rotation ticks, each row followed by its count of ticks:
The counts run from 0 to 233.
[ 24.8 -10.1  -3.0   3.7 -10.2 -16.7  -6.6 -13.5   6.0  -5.7  14.0  -1.6
 -13.5 -21.0   2.7  18.3  10.8  18.2  25.8  10.2  19.6 -23.7 -19.3   4.7
   8.2  -8.3 -16.0   0.6   4.7 -35.6   2.2 -13.2]
14
[ 13.1  27.0   1.9   4.5  27.0  -9.3  -8.5   4.2  -4.7  -4.7  17.5  14.8
   4.2   1.3  -3.4   3.2   3.5  20.5   5.0   3.2  39.8 -16.4 -21.9  -6.6
   2.5  -8.2   0.9 -26.7   9.7 -24.5   6.9   4.2]
129
[ 14.9 -23.2  -1.5  -5.7 -18.5   1.6  12.7 -10.3  -2.0 -29.9 -21.4  22.3
  -2.5  -7.1 -17.7  12.9  -2.2  11.0  20.6  26.0   2.8  -3.5  -2.8 -16.7
   3.9  13.1   0.6   9.1  22.2 -27.1  -3.6  16.5]
228
[  9.2  19.2 -16.6   7.9  20.1   7.9   5.6 -12.4 -24.1 -23.1 -12.1   5.6
  -1.2  -3.3 -27.2  -4.2   4.4  21.3  12.1  22.8  25.7  -9.8 -19.4 -13.8
   9.7  10.0  -1.3 -17.3   2.6 -28.6  -0.3  -1.7]
89
[ -3.8   7.3   2.9   3.2 -12.8  15.8  10.2 -26.2 -19.7 -29.9   2.1  -9.2
  -1.8   4.6 -20.2   6.8  16.2   9.9  11.5  -2.0  -1.4 -23.8 -29.3 -17.4
  -1.3  -1.4 -21.2  26.4   7.3 -17.6   4.9  -5.6]
94
[  9.8  -8.5  17.3  17.3 -23.8 -27.3  -5.9  -1.9  -1.2  -1.5   9.4  20.9
  -6.2 -24.0  10.0  15.1  18.0  10.6  33.0  -2.5   9.7 -31.3  -8.9  15.5
  -2.7 -12.3  -8.5  20.9   1.3 -19.0   3.7  -7.0]
103
[  6.0  14.8   5.9   6.5   8.3  -5.2  15.0   3.5  10.4 -19.4 -13.5  24.2
   7.1 -10.1  -1.2 -20.9  -3.9  29.8  16.3  21.5  -0.7  -5.4 -11.5  -7.2
   7.7 -14.3  10.8 -21.1   3.7 -31.6 -16.0  20.0]
221
[ 55.4   0.8  -1.5 -13.7   0.5  -0.8  -5.1   0.1   6.0 -18.4  20.7  13.3
   6.7  15.7 -17.4   2.2 -14.5   1.5 -14.6  16.2  16.3 -16.1 -12.9   3.0
  11.1  -2.7  -5.3  -1.6  19.8 -21.7   4.5   6.7]
212
[ -3.4  14.3   5.8   8.5  12.8   3.3   4.5  10.6 -28.6  -6.7  -3.7  22.8
   5.1  -3.3 -20.3   9.6  -7.2  14.9  -2.5  10.2  33.1   6.7  -2.4 -14.9
  -5.2   6.5  15.7  -6.9  35.6 -12.7  17.3  16.5]
203
[  6.9  20.5   1.2   8.3  23.3  -1.3   7.7  -2.1   8.4 -12.5  -3.1  23.5
   0.8 -13.7  -6.4  -4.6   1.4  29.3  15.6  21.0  24.5  -7.8 -15.2  -9.9
   5.8 -11.3   6.3 -30.6   7.9 -32.9  -8.5  11.5]
220
[  1.9  -5.3   6.2   4.0 -15.4  -6.3  12.2 -14.2  -7.6 -23.8 -22.0  28.5
  -5.7 -10.2 -13.3  19.0  16.0  17.9  30.0  23.5   6.6  -4.2  -6.6 -24.2
  -5.3   2.4   2.9   7.6  24.9 -16.9  -4.0  15.3]
227
[-18.2 -24.4   5.0   5.4  -8.8  27.3  14.0   2.1 -22.6 -22.4  -1.4  -4.7
   7.6 -14.6 -26.9 -10.7 -19.2  10.2 -14.1   5.5  -1.2  -5.0   1.7   7.2
   8.5  13.0  -3.1  26.2  17.5 -32.5  19.3  -1.7]
26
[ 17.7  -1.9  13.1 -11.3 -15.3   0.5  -5.6 -18.7   5.1 -15.6  31.3   6.9
   1.7   4.6  -0.4  18.0   9.4   8.7   5.3 -11.6  19.0 -30.6 -26.7 -15.6
  -8.7  -1.3 -21.1  20.7  14.9 -21.0   6.3   3.4]
54
[-13.6  12.4  20.4  25.8  -2.3 -10.1   4.4   4.2 -12.2   1.5  15.0  -6.0
 -14.0 -26.0   8.8  17.1  13.4  30.2  14.3   6.3  21.8  -1.3  -5.9  -1.1
  -1.4 -16.0   5.7  -6.7  16.8 -24.0  25.3  -7.7]
152
[ -7.3   3.7  32.3  23.2 -16.5 -13.3  -0.7  -3.8   5.9  -5.1  14.7  26.3
  -2.0 -23.5   9.5   0.5  20.6  14.8  20.4  -2.4   1.3 -21.5 -12.1  14.4
  -4.9 -20.6 -15.0  24.7  -1.0 -15.2   5.0 -12.3]
102
[ 45.1 -11.6  -2.4 -10.8 -13.4  10.2   4.2 -16.7   9.6 -31.7  -0.7  17.8
   4.9   1.4 -20.1  -2.0  -2.9   6.2   0.1  25.0  -2.6 -14.4 -18.0   0.4
  17.3   4.4 -15.6  12.8  11.0 -22.3  -8.0   0.2]
8
[-25.1  -1.9  14.0  23.6  -6.6 -10.4  12.6  24.6  -6.1  -3.4  -8.0  20.3
   8.1 -24.6  -0.4 -24.4 -11.3  21.2  11.7  -0.7  -5.1 -19.0   7.2  19.4
   6.3 -10.6  11.8   5.8   1.1 -33.2   2.7   4.7]
108
[ 23.0 -13.9   4.8   7.9   2.7  11.8 -17.8   4.7 -12.0  -7.6  13.2  19.5
   8.4  -6.8 -24.3   4.7 -10.7  -1.6 -18.2  12.3  30.8  -7.1  -2.3  24.5
   6.5  11.6 -11.7  11.2  19.1 -17.1  22.2 -12.5]
32
[  0.7 -10.4  12.7   6.2  -9.4  22.4   6.0 -14.2  14.6 -20.9  18.8  11.4
   8.0 -19.0  -6.9 -16.0  -5.4  10.5 -12.2   6.8  -2.5 -21.5 -17.9  16.2
   7.2  -3.8 -27.8  25.8  -4.4 -36.8   3.7 -14.5]
100
[ -8.3  -2.4  30.4  18.8 -27.9  12.2  18.7 -11.1   6.3 -22.0   6.4  20.1
  -0.2 -17.8  -7.9  -2.0  12.0  10.4  -1.5   8.9 -16.6  -3.6  -4.8   5.2
  -6.1 -14.1  -8.0  33.6  16.7 -10.4  10.1  -6.8]
232
[ 12.0   1.5   6.6  -8.4 -10.6 -13.7  12.9  -7.4 -11.0 -25.1  -9.7  25.0
  -0.4   5.6  -7.3  16.9   7.3  13.1  29.0  10.7   7.8 -15.8 -14.0 -32.7
  -4.2  -2.8   7.2   2.1  24.7 -13.5  -6.8  28.0]
137
[ 12.0 -12.5  -4.1 -20.1  -2.9  19.6  13.3 -19.1   7.3 -32.7   1.5  11.3
  10.3   2.2 -16.6   1.3 -12.4  13.9  -5.8  15.8   8.3  -8.9 -16.0 -27.8
   3.5  11.0  -7.1   6.1  18.2 -36.7  -6.2  17.5]
139
[ 24.5  -7.1  -4.0   2.6 -16.7  -1.9  -1.9  -4.9 -39.8 -21.8  -0.3  -9.6
  -7.3  -0.2 -31.1  21.4   5.8   1.4   8.1   9.9  15.8  -4.0  -4.9  -4.1
   3.6   8.2   2.1  15.2  34.3  -4.8  23.6  -1.2]
161
[ 55.4   5.8   8.0  -8.3  -9.5 -13.2  -6.4   3.2  -0.9 -16.0  16.0  25.8
   6.5  14.9 -15.8  14.3   1.2  -4.2  -0.4  13.2  14.6 -10.2 -10.4  -4.6
   4.1  -9.2  -0.9   6.0  31.4  -7.0   5.4  15.0]
211
[-23.7  -8.7   5.8  11.6 -15.9 -10.1  15.6  -2.9 -18.5 -11.0   4.9 -32.5
 -11.2 -23.2  -3.6  -0.6   2.1  25.2  21.4  -2.8   4.0 -22.9 -11.8  -1.9
   4.3  -4.3  -4.6  10.1   3.1 -38.2   9.4  -6.8]
20
[-32.4   7.8  31.7  11.1 -13.8   2.4  27.1  10.2  -9.6 -20.5  -1.4   3.2
   2.8 -13.7  -4.1  -6.8  -5.8  23.0  -2.1   6.4 -10.3   2.9   4.1  -9.4
  -2.6 -16.2  18.8   8.3  26.4 -18.0  17.5  15.0]
68
[-28.5   3.6   3.8  18.2  -0.3   1.9  -2.4   8.9 -39.8  -2.4  -0.5  10.4
  -0.8 -14.8 -10.8  18.0  -3.0  12.9   7.6  -3.0  39.4  -7.4  -5.9  -6.7
  -7.7  10.1   4.5   4.2  23.6 -18.8  19.9   5.2]
112
[ -3.3   1.1   6.5  -6.4 -10.0  -4.2  25.8  -3.9  -2.2 -25.1  -0.9 -20.7
  -1.8  -3.8  -6.8 -19.0  -8.6  26.2  12.8   4.7 -20.4 -24.1 -14.2 -15.8
  11.1 -12.1   3.5   5.0   3.2 -38.5 -10.8  10.7]
223
[ 29.2  10.6   8.9  10.0 -15.7  -0.4   3.2  -5.0 -18.8 -16.0  28.5 -15.1
   2.3   6.5 -25.4  -4.4   4.2   1.1  -7.3  -2.1  -4.3 -19.6 -15.5  17.8
   7.8 -14.7 -21.1  23.4   8.6  -9.4  21.1 -18.4]
167
[ 13.5  16.7   9.9   2.4  -0.2  -0.3  20.7   9.4 -15.4 -31.6 -18.7   9.8
   7.1   8.1 -24.4 -23.1 -10.0  11.9  -0.3  21.9 -17.5  -4.5  -3.8  -9.3
  11.1 -11.6  16.4  -6.5  17.5 -13.9  -8.0  25.4]
1
[ -9.4   7.2   6.1   4.9   7.4  -1.2   0.6  10.7 -36.5  -8.9  10.0  -3.0
  -3.0  -0.2 -15.8  20.6  -2.7  14.4   0.4  -1.6  38.5  -5.9  -5.4 -18.0
  -3.0   7.7   8.5  -4.1  34.3 -17.6  24.9  11.3]
202
